Rows are one point carried round by a steady rotation, each followed by how many ticks it has turned.
The counts run from 0 to 303.
[ -1   2   6 -25  26 -26   4   9  11  -9   2  13 -22  12 -17   0 -10  -6
 -13  -4  -8  -7   5   7  -1   2 -21  -1  -8 -12 -14 -24 -12 -12 -22  -5
 -20  14  16   5 -16   6  -1]  179
[-14 -15   1   8  35  11  -9  -1  -9  21  17  -1 -12  -9  -9  -1  18 -10
  -4  12  11 -11   0  -2   6  12  27   4 -19   3   9  -1  20  13  18  -6
  -4 -12  -3  12 -18  -1  23]  143
[ -3  15  31  -4  -3   5 -11 -22 -19  17 -21   8 -12  -6 -22 -16   9  15
  23   4 -11  19  -9   3   2  13   5 -23   7   4 -10   3  13   0   8  -6
  10  -6  13  -6  -4   0  -9]  155
[ -2   5  -3   2   4 -15  30   2   4   5  -3 -11  -9  -2  13   2 -16  20
  -3   6  17 -17  26   6   5 -12  10  17 -10   8 -16 -14  17  13 -10  -4
   8   9 -28 -11 -19  -1  18]  267
[  8   9   8   5 -19  -8  24   3   4   3   3   4   1  -6   1  15 -14  31
  11   8   8 -28   5  -3  28 -13   4  18   0   0 -10   2   3  25  -5  -8
  13   7 -26  -4  -1  -8   3]  119
[-23 -29   1   4   0 -11   3  -9 -10   2   6 -26 -10   2  27  -6  12 -31
 -12 -12 -13  -6   3 -13   1   9  -2  11  -5 -12  23  -1  -1  13   5 -10
  17 -16  -1 -13  11  17   2]  239
[ 18  -8  11 -10 -13   1  24 -13 -12  -9  -3 -26   2 -13  -4 -20  -6 -12
   4 -17 -10 -22   1  -7  11 -10 -24 -13  15 -15  -7 -10 -22  16   3  -4
  -9  -5  -4   1  -1   3  -2]  254
[-11  -9  19  -2  -3  -2  -9 -30 -20  13 -17 -22  -5  -6   0 -23   6  -9
   2  18 -13   7  -6   6   5  -7 -24 -18 -18 -14 -15 -10   3  13   9  -2
  -2  -5   8 -18   0   6 -12]  157
[ -1  17  18   2  -5  -6   0 -11 -15   6 -16   9   8  -4 -11  25   6  15
  20   8   2  13 -35  -9  16  -3 -14 -18  -6   5   0  19  11  12  12   2
  12   9   5 -12  11   3 -14]  302
[ -6  16  11 -10   8  -4  -9  -8 -11  11 -14  -2  -9 -22  -7 -25   5  12
  11   8  -5  11  -4  12 -22   8  26 -19   4  11  -6   3  36 -10  11   1
   3   9  20  15   0   5  -6]  7
[ 10   2 -10  -6 -20  -2  18  -6  19  -2  -2   5   3   0  27 -10 -39  19
  14   2   4  -5  24  11 -11  -6  12 -11   7  16 -10   6   6 -11 -17   0
  -7   6 -15   1  -7 -16  20]  265
[  1  13   9 -15   2  28  -6   7  12  -7   1   4  -2  -4   0  11   0   4
  15 -29   8 -16 -21  11  10  16 -14  -8   7  15   9  10  -9 -27  -9  11
  -5   4   9   3   1   4 -27]  51
[ 12   0  -2 -21  -9 -15  -7  10  -1 -18  -5  35   7   4 -33   5  -4  -5
  -2  19 -14  17 -24  -7 -20  -7  -9 -12   9 -11  -4  -5 -15  -3   3   4
 -12  -1  20   7   0 -20  11]  27
[-13   6   8 -15   8 -22  10  14  14 -13  -9 -14 -12  14  19   7  -9  14
 -14 -14   4 -11  -6  11  -4   2  -5  17  -1   2 -10   0  17 -20 -15 -15
  26  20  10  -2   2  16 -20]  185
[  4   2  10  -8  28   8   3  -8 -22  19  -4 -11  -9  -9 -33  -3  19 -17
   4   0   9   8 -14 -11   1   4   1 -26  -5   8   3   0   3   8  25   7
  -8 -18   5 -13 -13  11  10]  151
[ 20  11   1  -5  -3  -1  20 -13   1   2   5   5  -2 -18  12   7 -12 -15
  27 -29   1   5  -2 -20   0   6   1 -26  19   1  20  18 -16 -11   8  -3
 -17  -7  -7  13  -7   7  13]  249
[  9  -9 -11  -6   4 -12  20 -16  11   3 -17  16  -9   6  -3  18 -16  -2
   1  17  -8  29  -8  -9 -13   0   2 -20   3  -7  10  10  -8  -4   8  10
   6 -23 -15  -2 -20  -9  18]  167
[-20 -10  10   4  -1 -11   6 -24 -17   8 -25 -13  -7 -12  -2 -11  16 -20
  -9  21   0  17 -14  -4  -1 -11   0 -15  -9 -16 -13  -8   5  16  16  -8
   0  -8  17  -9  -8   7   0]  158
[ -1 -21  -5  -7  -3   3  -8   3  -6 -12   6   6   0  13  -3 -16   1 -30
   8 -28 -12  16  -1  -4 -18  12  -1  -4  22   6  23  18  -3  -5  -8  16
   6  -7  17 -10  19   2   5]  234
[ -3  12 -10  -2  -3  -7  12 -21  -1  -3 -15  25  -4   5  10  29 -27   8
   7  -6 -11  17 -14   8 -21   4 -15  -5 -12  -8  -4  17   1  13   4   3
  19  10 -21  -8  -5   6  -2]  169
[  5 -15  -2 -14 -10  -5  24   1  12  -3  -2 -10 -15 -12   4 -26  -9 -14
   2  10   3 -15  28  13   2 -15   2  -3  14 -11 -19 -23 -16   6  -3  10
 -25   2  -1   4 -13 -10  16]  261
[ 13  -2 -14  -5 -17  -9  29   8  16 -12  -5  12   3 -13   4  16 -13   1
  19   3  14 -11  -3 -12   5 -15  25   2  29  10   1  19  -1   7  11  14
   0   0  -9  14  -7 -16  17]  116
[ 15 -10  13   8  21  -6  -7  -3 -10  18   7  -8  -3  -1  -6  20  20   5
  -3  21   5  -1 -25  -6  21  -8  -9 -14 -15 -14  -2   7   9  31  26   8
  -4  -5  -7   7   8   4  11]  298
[-18 -11  15   0  -3 -11  -3  -5 -13   0  -7  13 -14  13  12  -8   7   1
  12 -22  -1  17   7  -6   1  14   8  12  15   3  13  20  17   5 -10 -13
  34   3  16  -6  12  15  -2]  236
[ 27  22   2   1  16  18  -2  17  17  -4   4   6   2 -13   3  16   7  27
  10 -11  18  -4 -11   2   9   7  14  -2  20  11   3  11  -1 -24   9   9
 -10   2  -3  34   5  -1  -6]  198
[  9  18  23 -12   4 -15  28 -10 -15   8  -5   0 -13 -18  -4  -6   3  10
  21 -27   6  -9   7  -6  23   4  -5  -4  16  -9  -7  -2 -11  15  -3  -3
   3   9  -5   8  -7  22  -6]  252
[-12  14  -4  26  -5   1   5  -5 -25   5   0   0   7   8 -14  -5  22   1
 -19   4   6  20  22  -5   9  -1 -13   8 -21 -15 -16 -27  -7   3  -8  -9
  -9   2  -5 -20  -4   9  -3]  76
[ -4  -9  -3 -11   1   1 -12  22  -6   1   5 -30  14   5   5 -16  -2 -14
 -10   6  -7  -6 -18   7 -27   0   4 -19  -2  28   4   6  27 -13   8  10
  -2  -6   8 -15  11  -6  10]  285
[-14   4 -11  14   0   1 -15  -3 -18  10  23   4   5   5 -10   4   9  -1
  -6   3 -13   8  16   2  16  12 -14  19 -29  -6  11 -19  -5  21 -15  16
  -1  -3 -27 -21  12   0 -17]  223
[-18  -5   8   4   4 -14 -19   2  -6   4  21  13  -6  19  -7 -12  13 -13
   9 -13 -11  15  16  -4  17  14 -18   2  -4   6  13  -5  -7  -7 -32   3
 -13   1  18 -24  12   3  -1]  230
[  8 -17  14   1   4  -7  -2 -21   5   8  17 -11 -10  -7  23  -2  -3 -18
   8 -17  -6 -17  12  -7  21  10 -23  -7  -6 -22  17   4 -23   7  -1 -11
 -17 -15 -16  19   3  10  17]  246
[ -2  30   3   3  -5   0  -5   8 -14   7  17 -10  18  -4  -2  -2 -13  22
  -7   4  -5 -25  19  12  -8  -1  -8  13 -25   7 -11 -15  10   9 -11 -29
   2  19 -19  -5  -3  -9  -2]  274
[ 18   0  18 -18   0  -8  26  -8  -4   3  -2 -13 -10 -16 -10 -20  -6  -3
  19 -18  -6 -16   8  -4  22   2 -14 -11  21 -11  -6 -13 -24   8  -9  -1
 -12  -9  -8   7  -8  10   0]  253
[ 21  13  16 -11 -19 -14  -4   5  -7  -7   4 -14  17  -7  13  -2 -13  -2
  17 -26 -21   3 -13 -14  -3   2 -18 -16  21   3  12  18 -10  -7   1  -4
   0  -1   3  10  26   9  -8]  102
[  2  19   4  -5   9  19   4  16   6  -5  -3   5   1  -1 -13  26   9   2
  11 -20  14  -7 -26 -10  10  10   0  -3  13  16  12  20  -9 -32   5  -3
  -1  -5  18   4  -8   2 -13]  50
[ -1  14  -3  -5  12  -4   3  25  -9  10  19  -6  10 -10 -32 -11   2  -1
 -15  14  -4 -20   9  -5 -11   1   7   0 -13  13  -1 -31  -2  -5   2 -15
 -25  -3  -2  -2 -19 -11  18]  276
[ 15  -6   3  -8  17  19  -6  -9 -24  10  -1  -6   2  -8 -24 -14   8 -18
  11  -8  -9   9 -23   1 -12   8  -9 -31   2   8   8   8   0   3  21  15
 -13 -15   3  -7  -3   2   5]  152
[ -2  -8  -8   1  11 -16  11  20 -12   0  -5  -9  -8  21  -7 -12  11 -16
 -23  -1  -1  29  11 -14 -18   8  19   1  15   8  13 -14  -1 -14  -9   3
  11 -22   5 -17  -2   4  21]  85
[  0  12  -1   7   3 -17   1 -13   3  13 -11  -3   2  -7  22  14  -3  15
   9  22   6  25 -12   5  -8 -10   9 -14  -9   8  -7  16  33   2  18   8
   3  12  -5   9   9   2  11]  14
